128 stands for zero in the data rows.
Some points, each followed by its number:
[152 167 133 128 133 136 150 108 134 131 111 136 124 127 143  95 168 142
 125  96 117 110 100 128 112] 0
[110 144 169 138 101 132 125 144 153 197 122 168 123 134 149  87 105 144
 106 135 188 107 120 107 166] 1
[103 142 125 109 118 124 107 119 111 142 107 128 151 115  92 126 144 117
 137 124 109 121 123 127 129] 2
[111 138 112 155 152 147  88 164 136 173 119 117 142  88  87 190 136 109
 140 138 132 115 141 120 163] 3
[150 132 163 113 108 120 136 134 142 129 123 134 104 158 158 110 115 130
 109 114 147 132 121 114 102] 4
[124 112 146 148 123 140 110 142 132 149 111 126 125 124 122 114 136 139
 121 133 138 114 118 129 136] 5
[101 111 128 148 135 109 143 137 119 124 143 122 137 118 116 124 133 116
 142 161 119 138 135 141 143] 6
[115  84 143 143 128 121  72 143 104 128 137 107 133 106  86 160 114 127
 128 133 101 135 124 156 145] 7
[134 135 147  85 112 129 164 126 160 107 161 137  91 153 183 106 108 131
  99 129 142 158  93 101 105] 8
[151 133  75 140 110  87 156 111 110  87 133 139 140 152 119 143 142 132
 168 116 108 124 136 156 135] 9
[133 153 195 127  99  95 145 124 129 134 115 139 115 167 170  76  94 120
 103 112 150 119 117 117 111] 10
[127  98 112 133 135 142 127 128 126 124 138 124 143 114 113 139 122 135
 150 150 128 137 145 149 142] 11
[118 132 147 159 142 134 104 141 126 154 107 122 142  95 123 116 147 124
 134 145 153 109 142 114 152] 12
[117 131 135 164 146 123 119 139 121 145 121 123 147  94 110 129 145 116
 149 146 133 118 155 137 156] 13
[124 179 152 114 120 149 149 126 141 163  88 140 140 147 142 104 157 144
 108 116 141 127 101 111 140] 14
[119 166 148  86 141 146 162 128 156 150 137 137 122 139 167  86 121 126
  89 136 164 159 113  92 105] 15
[132 145  92 122 115 120 150  89 102  99 114 111 169 150 126 149 168 156
 149 109  93 132 116 137 124] 16
[133 143 155 100 128 148 119 115 133 146 145 150 115 153 157 103 107 138
 124 130 156 135 135 115 121] 17
[113 126 125 140 131 119 132 133 126 133 129 121 146 124 129 133 146 125
 140 146 131 136 145 133 141] 18
[124 129  86 123 118 107 147  94 105  93 125 120 166 146 126 167 148 145
 161 127 110 134 141 142 135] 19
[124 142 129 107 136 129 132 134 124 137 138 138 126 138 139 121 116 129
 128 127 140 137 140 120 131] 20
[146  89 146 111  52 104 158 104 136  96 145 123 104 179 151 136  96 172
 144 128 101 151  63 167 128] 21
[122 102  91 162 133 101 132 136 112 110 145 139 120 114  68 147 122 105
 144 138  90 127 136 196 140] 22
[135  94 118 183 115 117 136 179 156 144 132 147 112 109 108 118  81  94
 119 150 171 121 122 126 146] 23
[110  96 148 112 159 167  85 133 119 134 138 110 138  95  91 133 123 135
 117 147 122 155 128 151 150] 24
[148  73 143 129 111 158  90 129 122 121 133  77 111  98 106 117 147 161
 116 139  98 149  80 131 105] 25
[127 148 113 131 115 115 148  98 125 103 115 112 149 139 141 147 165 145
 136 122 111 128 119 126 132] 26
[132 140 103 109 110 116 147  92 116  92 121 114 137 155 142 146 150 152
 127 112 100 135 120 128 109] 27
[141 139 127 115 129 124 138 122 134 131 143 144 120 153 158 120 118 139
 127 124 140 125 127 122 120] 28
[109 103 130 134 138 124 130 132 126 128 150 126 145 117 115 151 109 120
 143 150 130 137 150 145 153] 29
[105  98 139 174 142 162 115 196 155 167 111 120 137  92  93 140 100  90
 115 173 157 124 133  97 152] 30
[125 147 134 147 164 118 118 144 112 136 133 156 115 117 117 117  86 105
 124 118 146 117 141 139 142] 31
[132 145  75 111 107 106 152  78  98  81 120 112 174 160 125 161 174 160
 153 102  75 133 124 143 121] 32
[124 148 114 183 161 136  91 134 118 158 109 108 170  37  90 172 160 111
 157 118 133  91 140 121 161] 33
[139 137 145 137 136 137 139 134 132 139 127 130 114 137 131 114 121 129
 118 121 125 130 111 140 126] 34
[126 125 146 129 109 133 123 127 139 130 109 112 121 132 126 128 116 133
 102 126 119 121 127 115 109] 35
[159 154 130 111 105  98 137  88  93  97  88 132 115 160 153  71 179 169
 154 107 108 116 140 143 109] 36
[101 116 153 127 124 172 105 165 152 176 117 153 130 110 119 109 123 136
  91 146 159 117 125  93 159] 37
[108  98 118 106 131 133 113 119 117 120 144 112 138 120 113 146 129 135
 122 122  96 138 129 140 116] 38
[135 144  95 115 103 108 156  97 119  94 127 119 135 160 141 145 146 151
 138 117 102 127 120 133 115] 39
[125 120 145 128 126 142 110 129 131 138 120 130 120 137 140 115 127 136
 121 139 137 124 122 115 116] 40
[130 142 158 133 134 147 128 136 138 155 128 126 124 132 144 119 137 135
 116 130 140 128 106 126 122] 41
[124 162 108 106 129 109 137 110 102 110 119 124 150 153 134 141 141 131
 137 109 105 136 132 115 126] 42
[161   7 255  84  77 255   2 192 170 194 170  46  60 166  79 120 102 142
  31 187 128 171  73  85  11] 43
[133 101 128 120 108 122 136 125 138 114 136 110 110 126 121 137 117 136
 118 123 116 140 119 148 114] 44
[133 148 136 111 142 120 135 137 129 140 146 159 104 141 153  98  98 112
 116 122 158 129 142 120 120] 45
[123 152 111 103 134 115 146 111 113 108 139 150 128 156 148 122 116 138
 131 108 116 131 139 125 125] 46
[127 124 165 141 131 139 118 173 150 155 122 120 117 114 134 114 101 105
 100 142 154 136 115  87 129] 47
[102 151 131 106 145 134 135 160 138 157 118 150 125 134 140 108 108 111
 114 133 150 133 140  89 130] 48
[ 92  82 133 142 158 122  74 139  94 121 145 115 147 107  72 185  91 114
 131 135 118 148 141 188 164] 49
[117 126 161 156 138 147 105 172 153 166 115 126 136 100 130 122 118 105
 109 145 155 124 117  81 135] 50
[122 118 105 138 115 104 172 129 133 104 137 125 121 133 122 120 133 102
 132 152 110 140 124 143 127] 51
[111 138 100 178 152 144  74 143 120 165 103  99 171  42  77 201 160 107
 155 123 128  92 144 120 173] 52
[156 136 138 139  90 144 123 126 133 152  80 153 118 158 123  90 135 153
 132 119 141  96 120 125 125] 53
[129 121 109  97 134 119 126 124 112 112 137 127 125 138 127 124 134 136
 123 117 100 143 140 140 121] 54
[139 154 111 118 123 115 150  98 116  95 126 123 147 163 138 147 147 139
 131 100  91 130 124 134 112] 55
[ 70  73  98  96 168 200 134 144 149 121 135 162 145 121  91 162  66 124
 144 187 160 167 123 145 177] 56
[115 127 149 125 131 129 143 134 129 138 140 124 123 136 136 113 123 121
 114 131 121 138 103 133 122] 57
[141 138 131 126 120 116 134 110 114 116 106 127 127 139 134  88 151 141
 133 117 115 119 132 131 115] 58
[111  99  92 148 117  97 154 130 119 100 143 134 124 134  99 128 127 102
 139 153 102 140 126 166 123] 59
[130 150 164 132 136 152 133 136 137 151 123 124 118 126 142 109 124 123
 107 115 130 120  95 118 121] 60
[127 138 108 117 107 114 149 102 119 101 121 110 144 152 130 145 136 135
 125 110 101 131 113 126 119] 61
[137 170 115 165 143  93 198 114 146 116 116 127 145 107 161 122 178 103
 152 133 166 121 152 136 162] 62
[ 96  93 137 119 129  79 167 119 101  92 184 124 124 154 124 111 106 114
 118 152  92 179 118 182 142] 63
[112 115 146 160 131 137 110 166 145 154 107 125 137 102 116 125 119 105
 116 152 153 126 125  94 147] 64
[148  89 142 143 110 139 116 124 131 117 132  81 119 102 126 117 163 150
 123 141 115 147  88 131 115] 65
[ 81 129 162 110 126 137 118 191 149 184 121 139 132 148 132 126  85  99
  97 159 145 146 143  75 139] 66
[153 107 162  99  61  91 163 112 147  97 161 138  76 191 170 120  79 149
 114 118 127 160  74 161 110] 67
[112 110 129 160 130 126 119 157 136 140 118 129 132 106 103 131 121 105
 124 149 134 129 128 124 143] 68
[142 160 107 136 122  87 191 106 141  98 129 139 119 132 162 108 145 104
 136 125 159 127 144 123 126] 69
[118 129 209 139 128 140 157 179 187 162 150 136  76 155 175 121  47  83
  83 146 185 133 106  90 104] 70
[165 118  74 183 121  67 124 148 111 103 141 209 102 140 108 108  77  78
 189 132 169  83 149 147 149] 71
[128 133  79 128 118 103 146 101 102  91 122 116 149 141 105 158 154 141
 151 112  85 131 133 160 127] 72
[145 131 128 109 112 127 125 108 121 116 125 146 119 148 132 102 127 140
 132 116 122 121 141 128 112] 73
[134 117  93 121 107 126 146  95 109  91 122  94 150 137 120 142 167 165
 144 118  87 143 110 142 118] 74
[131 141 131  98 121 132 144 118 145 116 135 137 110 165 161 120 121 135
 116 124 126 135 126 110  93] 75
[148  79 125 128 107 141 120 127 118 112 129  89 123 124 120 124 153 162
 130 129  96 142 101 142 108] 76
[143 146 118 123 131 119 144 119 134 121 133 150 113 155 160 109 104 124
 128 127 149 124 133 118 120] 77
[131 143 129 126 125 133 135 116 123 131 125 121 143 141 137 133 151 144
 129 120 117 130 112 133 123] 78
[125 160 151 166 141 114 144 132 148 146 106 123 142 102 157 119 170 108
 135 146 175 119 139 114 167] 79
[113 117  72 176 151 153  59 140 102 154 111 142 141  73  24 190 118 118
 127  99  95  79 139 173 148] 80
[108 139 110 122 171 124 120 149 116 137 137 151 118 125 133 136 103 109
 125 119 142 127 149 133 135] 81
[176 118 198 106  77 113  81 117 106 119 110 115  96 152 165  53 138 162
 126 108 128 127 100 101  90] 82
[114 145 131  97 141 125 142 137 150 134 135 161 108 179 180 107 100 129
 107 136 144 141 133 101 120] 83
[129 167 129 164 141  99 179 123 147 129 116 130 142 109 164 125 177 112
 148 140 171 120 145 128 163] 84
[121 125 166 139 142 154 108 169 146 162 121 120 122 110 130 118 112 111
 101 138 147 130 118  93 125] 85
[123 127  81 159 140 139  92 130 110 138 111 113 155  93  60 199 147 129
 145 111  92 106 143 163 154] 86
[112 131  96 129 117 100 197 125 146 106 139 136 134 133 150 123 150 105
 146 148 141 135 125 122 130] 87
[135 160 101 153 123  85 215 117 148 102 127 137 141 125 162 127 161 100
 146 133 155 122 140 136 148] 88
[108 121 135 126 135 119 143 131 130 126 151 137 127 139 138 117 124 121
 132 152 129 146 132 135 131] 89
[115 139 153 172 141 130 110 149 137 165 104 116 138  92 133 107 153 115
 130 155 165 114 146  99 159] 90
[145  72 155 113  26  92 178 106 146  92 161 113 100 195 162 155  81 182
 150 134  96 168  29 182 137] 91
[122 140 153  97 138 166 132 133 161 158 143 163 109 160 175  98 109 136
 115 137 167 123 117  91 100] 92
[146  44 146 121  32 123 178 123 144  80 146  81 114 154 144 148  86 190
 156 147  72 179  20 165 159] 93
[121 139 110 136 162 117 128 144 118 134 139 152 116 133 129 128  94 109
 123 122 137 127 151 133 136] 94
[ 85  70 143 113 167 184  79 152 133 138 151 115 134  78  78 148  93 116
 109 167 142 156 136 135 155] 95
[134 153 147 107 139 152 142 132 163 150 135 155 103 158 176  92 108 135
 109 138 164 126 125  96 110] 96
[144 144 146 129 120 145 141 123 127 133  97 138 124 156 132  93 141 136
 115 117 109 122 104 134 123] 97
[112 133  85 178 161 165  62 157 132 175 114 106 158  63  56 240 162 120
 163 140 123 103 143 135 187] 98
[149 146 156 128 113 109 144 110 121 111 118 122 110 137 140 100 120 128
 110 112 125 129 125 141 112] 99
[159 119 132 116 116 134 129 121 127 118 124 124  96 139 133  98 128 141
 128 125 123 124 138 131  96] 100
[149 124 127 136 124 128 123 119 134 129 121 130 113 122 118 126 118 123
 122 115 137 112 152 149 109] 101
[148 157 141  93 136 127 149 130 149 138 154 152  84 155 184  70 110 115
  89 127 169 131 147  85  84] 102
[129 140  79 116 107 115 164  78 107  79 118 101 159 147 121 155 169 161
 150 109  83 138 120 144 123] 103
[108 146 140 109 149 143 122 165 146 162 130 153 115 135 145 117 100 110
 112 135 157 133 139  90 132] 104
[145 134 151 115 101 105 137 121 135 125 126 138 117 153 155 111 122 128
 114 109 136 124 122 123 111] 105
[157  86 121  99 108 143 115  99  97  89 124  81 135 126 113 110 176 187
 132 121  59 167  95 163 109] 106
[115 122 153 159 133 141 107 167 146 151 101 120 131  93 119 123 120 107
 116 151 154 124 123  92 148] 107
[141 152 128  98 127 134 144 116 141 118 137 141 112 156 155 120 129 135
 124 114 123 134 131 120 110] 108
[132 150 108 105 130 116 141 117 119 119 139 139 138 153 141 139 137 140
 135 115 114 137 140 135 119] 109
[110 104 128 120 134 124 120 128 121 117 136 132 150 121 118 147 116 123
 136 141 121 136 147 131 134] 110
[120 137 111 173 153 131  93 129 109 152 106 114 163  54  92 164 157 111
 153 112 127  92 140 126 151] 111
[124 125 144 152 138 146 103 167 143 158 123 131 117 103 110 128 100 102
 102 130 144 118 119 109 128] 112
[155 146 148 116 101 107 132 109 122 116 107 134 116 153 149  91 142 142
 119 104 120 120 125 130 107] 113
[128 137 120 107 113 129 155 106 142 100 123 124 120 170 157 131 128 143
 104 123 112 137 120 120 111] 114
[135 137 124 109 123 124 138 110 125 118 135 137 120 155 157 125 123 140
 129 118 131 130 130 123 117] 115
[135 140 119 113 114 121 152 103 132  94 126 120 120 164 144 136 131 136
 114 109  98 129 120 126 104] 116
[113 137 103 114 155 115 133 145 117 130 140 152 106 137 131 108  86 104
 113 127 139 126 156 121 122] 117
[125 149 143 109 146 133 157 147 164 139 136 145 106 163 172 103 102 129
 100 134 138 149 131 107 124] 118
[111 146 172 170 143 143 115 152 150 170  95 107 132  93 145 105 160 113
 124 162 176 117 125  84 152] 119
[138 145 100 109 116 114 151 103 123 101 130 126 142 158 132 145 149 143
 136 107  90 131 128 134 112] 120
[140 143 172 150 108 105 143 138 135 139 121 139 109 139 158  85 100 112
 126 131 167 120 127 109 125] 121
[136 126 125 110 123 125 132 114 121 117 144 124 128 136 133 131 129 139
 139 125 123 138 130 140 129] 122
[123 137 128 136 134 129 143 131 134 142 127 117 136 108 131 125 140 121
 120 124 133 125 120 125 123] 123
[114 113 119 133 139 126 112 118 118 122 133 124 162  94 112 160 134 122
 151 133 123 120 150 134 144] 124
Which two points above are nearest to each new point by angle? Their numbers follow each, nearest first.
[106 106 124 124 150 134 129 129 128 127 153 134 148 112 132 149  93 116
 135 150 156 139 154 124 147] 29 110
[130  26 243 109 129 255   6 210 170 183 169 116  74 120  84 109  59  99
  50 185 167 140  88  58  64] 43 85
[135 154 100 136 120  91 191 111 137 103 129 133 141 131 151 130 156 113
 145 125 138 128 139 137 138] 88 69
[135 120  71 178 131  98 107 133  98 121 131 148 124 109  53 170 110 109
 156 112 101 104 141 199 160] 22 80
[117 156  98 103 122 115 139 108 109 113 119 120 154 150 130 142 148 136
 132 108 103 134 123 112 125] 42 32
[125 125 191 123 125 145 138 179 166 167 140 123  93 145 157 111  65  89
  75 131 157 139 105  83 104] 70 47
[107 103 136 125 139 139 116 136 132 142 150 126 144 116 121 158 113 125
 142 148 139 131 144 133 140] 29 110
[130 123 154 152 121 140 117 137 135 150 110 118 123 121 122 104 133 135
 124 140 146 118 114 126 135] 5 119
[131 145 133 108 129 134 137 115 127 127 132 128 124 143 143 123 135 133
 126 115 123 132 124 121 112] 108 75
[119 166 136  79 156 132 139 139 132 159 162 166  96 157 190  67 101 124
  78 117 158 135 141  83  85] 102 45
[144 134 178 119 101 116 140 137 144 134 124 134 108 160 163 104 114 132
 103 113 149 134 105 111  99] 4 105
[108 119 128 157 165 130 100 148 114 131 124 130 136 106  81 162  93 102
 122 131 135 135 126 164 160] 49 80
[140 115 130 137 133 142 128 140 145 127 125 128 106 122 122 126 111 113
 115 133 138 124 148 134 116] 101 23
[120 120 130 137 139 138 134 130 137 140 139 131 143 115 123 146 113 120
 139 134 138 121 134 134 148] 29 56
[143 142 107 129 139 117 157 138 147 128 140 163 112 160 155 118 103 122
 136 131 146 121 139 132 123] 77 28
[136 119 154 156 126 138 116 140 136 146 111 125 126 124 127 114 143 145
 132 138 135 111 114 124 134] 5 119
[166  89  95 108 139 141  78  96  75  88 129  78 141 103  99 113 218 182
 159 118  47 148 120 158 107] 106 76
[133 157 101 150 123  87 211 118 146 100 127 134 137 125 157 124 155  98
 143 134 151 125 137 135 147] 88 69
[118 136 123 138 147 120 121 134 115 143 131 136 135 110 127 119 133 119
 132 131 137 119 152 129 132] 13 12
[149 149 142 133 129 137 123 112 121 125 124 116 119 105 137 122 142 131
 122  97 126 114 104 124 122] 0 60
[131 145 162 133 134 145 128 129 135 152 123 125 125 132 138 107 123 119
  99 114 128 119  94 117 118] 60 41
[127 141 150 136 134 134 127 130 129 144 125 119 125 127 146 123 137 134
 125 132 138 118 114 121 120] 41 60
[127 141 140  95 130 135 124 119 132 140 145 148 120 148 145 117 124 139
 126 124 132 125 131 123 117] 17 28
[128 142 155 131 135 147 126 132 139 155 127 125 126 130 141 113 135 132
 114 128 143 130 109 127 120] 41 60
[156  89  87 178 110  83 140 148 135 108 148 165 107 122 108 123  84  93
 156 151 165 121 142 160 151] 71 23
[127 134 118 109 125 125 137 112 129 114 134 131 125 150 141 137 126 131
 122 112 111 127 130 125 107] 116 114
[128 143 105 147 127  98 189 120 143 111 131 135 145 123 149 139 143 105
 148 136 153 125 146 141 154] 88 62
[118 101  53 195 144 145  65 145 117 152 127 150 129  81  24 208 110 116
 133 109 105  77 130 179 148] 80 86
[174 106  99 106 139 122  82  85  71  77 129  87 138 110 110 110 221 174
 166 107  53 145 130 161 109] 106 74
[135 109 108 103 114 122 120 109 114 118 133 140 137 127 108 114 132 143
 140 122 111 131 161 150 120] 54 73
[112 125 121 159 144 114 111 131 106 137 122 132 155  96 109 135 144 114
 152 138 128 112 153 137 149] 13 111
[167 105  97  83 127 125  97  71  60  61 116  83 133 122 110  95 223 188
 157 102  29 155 115 167  94] 106 74
[158 125 130 118 121 130 129 120 131 115 126 116  88 136 135 132 117 133
 123 113 134 127 143 137 113] 100 101
[124 120  83 176 137 104 114 135 101 119 129 146 126 112  64 166 116 108
 154 120  99 106 132 184 146] 22 80
[134 164 153 138 101 140 164 140 161 155  81 158 128 174 171  87 142 129
 125 139 156 104 106  84 136] 14 96
[147 138 126 103 133 128 144 137 140 132 134 138  96 152 151 103 108 126
  98 119 139 132 149 121 102] 102 45
[100  92 129 123 142 140 114 139 135 144 161 131 153 109 112 171 104 124
 152 155 141 132 159 135 151] 29 110
[131 109 134 129 131 126 127 135 123 116 134 116 105 135 124 152 105 136
 119 113 109 126 120 146 118] 44 38
[163  79 105  83 110 145 115  84  85  59 119  60 138 112 102 112 207 198
 138 110  23 174  89 169 111] 106 74
[100 106 122 141 127 107 137 141 128 139 147 131 150 125 123 128 135 114
 140 162 125 141 142 139 144] 6 18
[176 103  94 188 105  80 148 154 139 110 148 187  92 145 119 103  92  94
 175 149 168 109 130 160 144] 71 23
[137 162  81 158 114  72 233 108 150  87 112 131 139 121 163 124 170 104
 157 130 165 120 141 135 148] 88 69
[134 114  72 187 133 123  66 134 114 138 132 162 115  83  42 167  97 113
 129 115 131  86 132 184 154] 80 86
[113 106 130 129 140 138 123 135 133 132 143 123 145 109 114 161 107 123
 151 146 142 128 154 140 159] 29 11
[140 117 146 114 113 142 123 124 133 130 132 118 119 140 145 110 133 151
 119 131 130 142 104 123 108] 82 40
[170 130 195 101  94 127 113 151 139 141 120 125  69 172 164  70  92 126
  90 116 144 128 120  94  87] 4 10
[126 118 141 125 126 132 139 128 136 119 123 113 116 125 128 125 109 131
 111 138 128 146 114 137 125] 44 93
[107  86 116 109 128 170 164 161 139 105 121 136 133 175 156 171  81 143
 182 175 132 156  95 110 174] 56 93
[131 144 153 131 144 151 124 130 125 144 121 113 120 113 128 108 136 132
 114 120 127 127  98 126 108] 60 41
[114 106 134 134 142 135 123 132 132 137 152 127 154 112 123 174 111 129
 160 151 149 140 162 146 165] 29 11
[127 124 103 171 138 130  91 137 121 147 124 145 131  86  77 151 113 115
 123 113 129  96 123 152 141] 80 86
[134 160  98 159 119  80 220 112 146  95 122 133 140 123 163 127 156 100
 143 126 150 117 134 133 142] 88 69
[129 133 102 135 121 100 172 113 118 102 140 135 131 150 138 125 123 127
 141 125 114 127 131 140 130] 9 39
[126 152  97 144 121  86 205 120 145  99 125 132 131 121 151 127 156 101
 150 141 149 127 133 126 142] 88 87
[111 159 125 102 134 120 127 134 122 140 120 134 133 140 144 123 126 126
 114 117 132 131 128  95 133] 48 20
[134 145 141 118 132 140 131 123 131 140 128 123 120 127 138 109 134 131
 114 110 125 125 106 120 114] 60 0
[127 117  88 170 136 103 118 134 104 115 134 140 120 108  62 157 117 107
 150 122  90 111 132 189 148] 22 80
[123 137 110 132 159 116 140 148 122 127 145 154 117 133 131 128  96 114
 136 127 137 118 139 130 137] 94 81
[113 137 157 128 140 145 119 147 128 154 120 120 124 121 124 116 117 117
 110 131 130 129 110 112 115] 85 60
[148 168 159 113 119 142 117  92 124 150 101 125 136 116 121 112 169 149
 118  90 124 116 107 138 113] 0 14
[137 117  88 154 132 108 121 129 111 116 130 140 108 115  77 145 109 111
 141 116 113 112 143 180 136] 22 80
[130 105 125 175 125 125 133 167 144 133 115 134 121 104 112 128 106 109
 126 152 160 127 125 122 153] 23 68
[107 119 131 161 137 115 114 135 112 135 116 118 141  93 106 120 135 111
 138 151 136 122 147 132 155] 13 12
[138 156 134 101 134 139 141 116 139 121 134 141 117 157 157 121 137 136
 127 121 131 130 128 111 107] 108 75
[110 100 138 123 120 100 157 127 119  99 162 118 118 145 133 129 119 121
 126 149 108 162 115 162 130] 63 89
[137 142  95 125 110 109 170  98 124  95 129 127 135 162 144 138 137 148
 139 117 106 123 127 130 115] 39 120
[150 132  79 164 125 103  91 131 103 121 125 215 101 114  84 101  65 100
 152 105 167  73 146 143 147] 71 31
[119 158 144 167 146 116 157 132 149 142 108 123 144 103 162 123 172 109
 141 142 170 117 135 109 156] 79 84
[137 144 140 127 137 137 133 130 132 145 132 123 111 124 138 105 124 132
 108 114 130 123 108 124 113] 60 34
[137  74 106 107 156 164  77 117  82 108 134  65 155  98  79 137 209 182
 143 132  35 156 132 164 120] 106 76
[109  75 135 122 154 174  93 152 137 131 148 112 126  87  89 157 104 122
 121 157 140 152 124 141 150] 95 24
[125 116 119 142 134 127 132 136 138 123 139 137 106 121 118 129 101 117
 119 136 137 123 137 134 121] 23 94
[126 140 148 133 139 141 120 128 127 147 118 109 125 107 128 116 133 125
 107 113 131 121 109 125 117] 60 41
[133  91 107 177 112 106 130 162 144 129 133 149 119 110 112 124  96 102
 122 146 161 122 125 131 150] 23 68
[151 124 131 115 106 127 119 109 120 117 121 151 116 147 127  92 123 142
 131 117 123 114 144 131 114] 73 100
[ 89  67 133 118 177 202  83 170 145 149 150 122 129  69  77 155  88 117
 114 173 158 158 129 132 160] 95 24
[ 96  81 140 130 153 165  92 156 136 138 139 121 134  86  89 141  98 112
 112 161 146 147 132 127 154] 95 24
[122 103  77 166 138 141  78 134 117 141 132 148 129  97  53 179 111 123
 132 114 109  95 138 168 135] 80 86
[136 141 170 115 120 139 119 126 132 150 137 148 109 151 158  92  98 132
 122 130 161 129 131 110 119] 17 96
[123 143 158 126 134 151 132 135 142 155 125 125 119 128 139 104 121 120
 102 115 131 119  94 114 112] 60 41
[132 147 147  91 129 142 122 111 135 141 149 153 127 157 162 113 126 135
 131 126 144 130 130 104 113] 17 92
[101 105 131 139 134 101 155 131 109 106 156 126 135 136 122 124 124 116
 134 155 103 153 128 163 145] 63 6
[108 101 129 119 130  98 156 121 110  99 162 128 132 142 124 123 120 123
 133 145 100 157 133 169 139] 63 59
[170 180 147  69 136 136 150 128 164 147 156 162  58 170 215  48 103 118
  68 115 195 126 154  58  57] 102 96
[117 130 126 146 143 120 124 139 123 141 128 132 137 110 118 126 131 117
 137 140 133 122 153 135 145] 13 12
[174  84  79 201 100  65 140 161 135 102 149 176  89 123 103 110  71  79
 158 152 175 116 136 165 154] 71 23
[123 146 143 142 146 141 124 132 136 155 117 115 140 105 136 131 145 127
 108 113 137 118 113 121 119] 123 60
[116 104 115 128 135 119 138 113 125 114 149 138 149 123 121 153 111 121
 153 147 140 136 158 156 148] 29 11
[130 137 106 116 132 115 128 114 109 116 137 134 128 131 115 138 129 131
 141 110 109 125 136 147 128] 72 9
[178 115 110  90 116 124 101  83  89  80 121  96 125 123 117  99 210 176
 143  95  59 143 114 145  90] 106 74
[175 124 126 104 112 131 143 115 130 107 127 125  81 147 138  90 127 142
 127 118 119 125 146 133  82] 100 73
[123 133 142 125 132 140 125 128 134 142 129 120 115 122 132 119 125 131
 113 124 131 123 112 127 114] 60 41
[124 151 143 137 143 133 115 127 131 158 118 113 144  90 129 130 141 126
 115 108 139 117 119 117 119] 123 33
[174  80  70 206 102  64 152 168 138 104 160 192  89 135 106 107  71  73
 166 144 169 105 131 170 150] 71 23
[121 114 147 117 152 160  98 126 119 134 129 112 132 101 106 125 134 138
 118 135 122 144 117 144 137] 24 95
[131 154 118 155 123 101 195 121 145 114 119 129 133 124 156 122 149 108
 135 127 147 117 123 126 138] 88 62
[122 147 138 138 141 135 118 123 126 155 121 114 146 102 137 132 146 136
 118 107 140 117 117 121 119] 123 33
[136 141 128 104 127 127 138 114 119 124 143 134 127 145 145 118 124 142
 135 124 137 137 137 132 127] 115 28
[117 116 131 122 139 136 122 130 135 137 144 132 135 128 132 151 113 132
 141 144 142 129 146 127 137] 29 56
[174 114 191 105  74 113  81 120 108 117 111 115 102 154 170  58 148 168
 132 107 127 126  93  94  89] 82 113
[163 120 174 111  98 123 101 139 116 137 118 129  80 149 145  53  94 137
 116 120 135 122 126 104  93] 82 4
[128 126 159 144 125 127 119 158 147 145 111 127 117 117 127 110 109 105
 107 138 156 128 127 104 135] 47 50
[135 128 157  81 104 128 176 132 175 101 170 136  70 153 195  96  95 128
  85 137 150 170  76  91 100] 8 75
[114 103 133 131 141 134 122 132 131 133 149 127 148 112 113 164 102 122
 146 146 137 129 155 139 157] 29 110
[113 107 115 137 136 134 136 129 139 136 147 140 156 114 120 167 109 120
 159 149 144 121 157 144 161] 29 11
[113 123 124 126 130 121 139 120 131 128 140 134 127 133 127 135 111 122
 116 128 128 122 141 143 114] 117 63
[110 107 138 118 121 122 126 128 137 134 147 131 137 125 130 153 107 125
 135 139 145 133 140 135 133] 29 110
[124 114 124 149 131 140  84 131 114 144 116 138 127 107  93 130 121 134
 129 129 128 109 128 141 132] 80 7
[105  86 117 104 130 116 121 110 114 104 155 130 158 119 116 143 117 126
 145 138 122 142 155 148 134] 110 29
[112 131 103 138 125 128  96 125 113 141 117 140 139 105  71 143 128 116
 136 120 113 108 126 150 137] 80 86
[104 145 145 133 138 135  90 174 142 182 131 158 119 119 106 133  83  90
 102 133 159 122 122  99 141] 112 104
[149 111 134 108 109 137  93 112 117 123 127 146 116 139 125  96 124 153
 128 120 122 120 132 129 107] 73 82
[124 124 191 119 119 133 136 178 171 165 148 126  87 148 164 116  64  90
  80 136 162 138 106  86 102] 70 47
[115  98 123 114 134 120 127 109 117 103 148 135 155 121 120 145 119 129
 147 137 117 135 153 147 130] 110 29
[ 90  78 138 119 158 169  94 146 131 136 150 119 140  89  92 154  95 117
 122 159 140 146 140 134 154] 95 24
[127  92 106 155 120 112 131 148 137 122 138 145 127 112 113 128 104 111
 130 141 146 125 134 136 144] 23 68
[105 101 115 133 141 113  97 120  92 108 137 114 154 123  89 178 117 128
 140 127 108 144 138 174 151] 49 7
[131 129 166 126 132 134 139 165 155 150 141 131  98 146 151 109  83 102
  89 126 143 134 112  99 109] 70 47
[129 112  87 186 137 130  83 145 121 147 130 160 125  82  51 158  98 107
 128 115 126  88 126 167 150] 80 86
[133 144 141  99 125 137 124 110 125 134 143 144 124 153 152 115 120 144
 133 126 143 137 136 121 121] 17 28
[116  79 135 120 126 100 167 138 106  81 158 121 120 189 147 144  72 129
 143 150  93 152 136 159 117] 63 91
[133 140 105 136 134 136  88 131 124 141 125 189 103 115  99 108  77 115
 116 109 153  93 141 133 133] 31 94
[123 142 138 134 140 137 125 129 133 159 120 112 139  96 130 130 142 130
 114 109 138 117 118 121 119] 123 33
[127 138 179 141 104 109 123 157 137 171 117 151 114 148 154  88  81 113
 121 134 176 114 125 109 127] 121 1
[165 105 171 112  99 139 109 145 129 130 122 104  85 150 144  83 114 143
 103 129 124 139 109 112  94] 82 4
[107 100 127 130 139 137 119 131 130 141 155 136 157 119 116 166 106 119
 146 146 141 128 159 140 154] 29 110
[129 135 117 111 111 124 154  98 130  88 124 118 120 164 143 133 128 142
 116 114 104 137 119 125 105] 116 114
[135 133  87 124 119 103 126 104  97 105 133 134 146 142 101 156 137 135
 151 107  95 128 140 166 133] 72 9
[121 143 136 132 139 138 129 134 137 155 124 121 137 107 127 118 136 126
 116 124 144 124 112 119 119] 123 41
[140 127 159 131  95 115 143 125 141 127 125 123  99 150 147 112 118 139
 116 126 136 134  89 139 123] 67 4
[152 151 127 111 109 105 140  91 104  96 100 130 119 163 152  91 166 159
 144 108 107 122 136 138 108] 36 58
[158  90 100 198 114  96 143 166 142 115 141 165 103 117 109 117  78  88
 139 155 173 120 130 152 149] 23 71
[116 124 138 150 135 125 122 137 132 136 121 120 140 106 120 140 138 119
 136 144 135 127 142 132 143] 13 12
